Each named move below is a turn or a mirror, shown by a few rows before and after it. Which moves, in which order, take the first row of each later pair to the second? The first pair is answered.
move q_180:
[ -6   3   2  10  18 -18  -4   3   6]  ->  [  1   4   9  13  15 -16  -3   3   3]
[-7 -9 20  6  0  3  8 -8  6]  ->  [-19  -8   0   3   2   0   7  -8   9]
[  8   5  -7   8  11 -14 -15 -11   5]  ->  [ 10   4  -1   9  11 -10 -15 -10   4]
move q_117:
[ 9  5  6 -3 -4  9 -8  6 -5]  ->  [  4   8   4  -3  -4   7 -10   9  -8]
[-5  1  2  1  0 -3  3  0 -2]  ->  [ 1  1  4  2  1  0  3 -5  0]
[ 12   9  -8   6   0   4 -11  -7  -2]  ->  [  4  11  -9   6  -2  -2 -14  -2  -3]
move q_733:
[ -1 -18   8  -2  12   0  23  -4   9]  ->  [ -4 -16   9  -5   0   3  29   5   2]
[ 13 -11  -2  -5  -2   3  -2   1   3]  ->  [ 14 -10  -4  -7  -5   3  -1   2   2]
[-11   4  15  -7 -15   2   4  23 -16]  ->  [ -1   0  18  11  22 -10 -12  -7  12]
[-6 -4 -8 -2 -7 -9 -4  1 -1]  ->  [ -6  -5  -6   2  -2 -11  -5  -3   2]
move q_318:
[-13   0 -11  -3  -5  -5   0   8  -2]  ->  [-1 -6  2 -6 -5  3 13  7 -6]
[ 19 -13   4 -14  -1  20  24  -2  -1]  ->  [  4  20 -16  -4 -17   1 -27   5  -5]
[ -6   7   5  -1 -13   4  -7   4  -9]  ->  [-17  -4  -8  -5  -2   1   7   0   1]
move q_717:
[ 8 -7  2 -1  2  4  3 -6  2]  ->  [ 8  1 -5 -2  1  4 -3 -6  0]
[-5  0  9 -2 -6 10  3  7 11]  ->  [-2 -3  7 -3 -3 11  4  4 14]
[-6 -5 23 -2 -3 -8  4 11 -6]  ->  [  5 -13  23   1   7  -1  12  -1   2]
[-14 -11   6  -7   7  -3  19   3   0]  ->  [ -3 -13  -1  -6  12   4  18  -8   2]

(2 to 3 moves a pair)
[ -6   2 -12   6  10  -9 -21 -16  13]  ->  [-20   8 -14  -5 -15  -8 -16   8  -8]  q_717 q_733
[-19  -7 -28  -7  -2  -3  12   7   2]  ->  [  8  14  20  15  -4  -9 -21   3  -1]  q_180 q_318 q_180
[ 21  -4 -16   1   4   6  -9  -8  17]  ->  [ 13  -2 -15   3   7  -1 -14  -6  21]  q_733 q_117 q_733
[-16 -16  -9  -1  20 -10   9   0   0]  ->  [ 15  -3  23  10  10  -3  -5  -1 -10]  q_318 q_733
[ 20 -17 -24  -4  15  11   3 -14   5]  ->  [ 21 -22  -7  -3  19   9  16 -12   5]  q_117 q_717 q_117
[-26   0 -14  -3  -3  -9  -3  12   6]  ->  [-15  11  -3   1 -15  -8 -14  18  -3]  q_318 q_318
[ 10   4 -21  -5  -1  12  -8 -11  -4]  ->  [ -6   9 -10  -6 -17   4  -7   9 -13]  q_318 q_717 q_717
[ -7   6  -8  -3 -11  -1  -3  11  -8]  ->  [17  3  7  7  4  3 -6 -7  2]  q_180 q_117 q_733
[-16 -11  -5 -11  -7   1  14  10  -8]  ->  [ 13   9  11   6  -8   3 -19  -3  -8]  q_117 q_733 q_318
[ -3   2 -17   1  18  -6   3 -17  15]  ->  [-18   9 -20  -9  -9  -4   9   7  -5]  q_117 q_733
[-14  12   7  10  -5 -15 -16   7   2]  ->  [ 6  3 27  9  1 -4  1  2  0]  q_318 q_318 q_717
[-16  11 -12   9  -5  -4  -9  -1  -7]  ->  [-20   5   3  14   6 -10  -6  -2   1]  q_717 q_733
[-8 -8  7 -3  0 -1 18  5 -4]  ->  [-13  -7 -13  -2  10  -3   9  -3   5]  q_717 q_318 q_318
[ -8 -11   7   7  15 -11   9 -14  19]  ->  [ -6   1  -2  13  12 -14 -15 -15  18]  q_318 q_717 q_318
[-26   3 -32   8   2  -7 -17  -8   0]  ->  [-41  -2 -11   4 -10 -12  -5   8  -9]  q_733 q_717
[  0   5 -33  -1   7   4 -12 -15   2]  ->  [ 13 -16   4  -7   7  15  28  -9  -3]  q_717 q_733 q_318
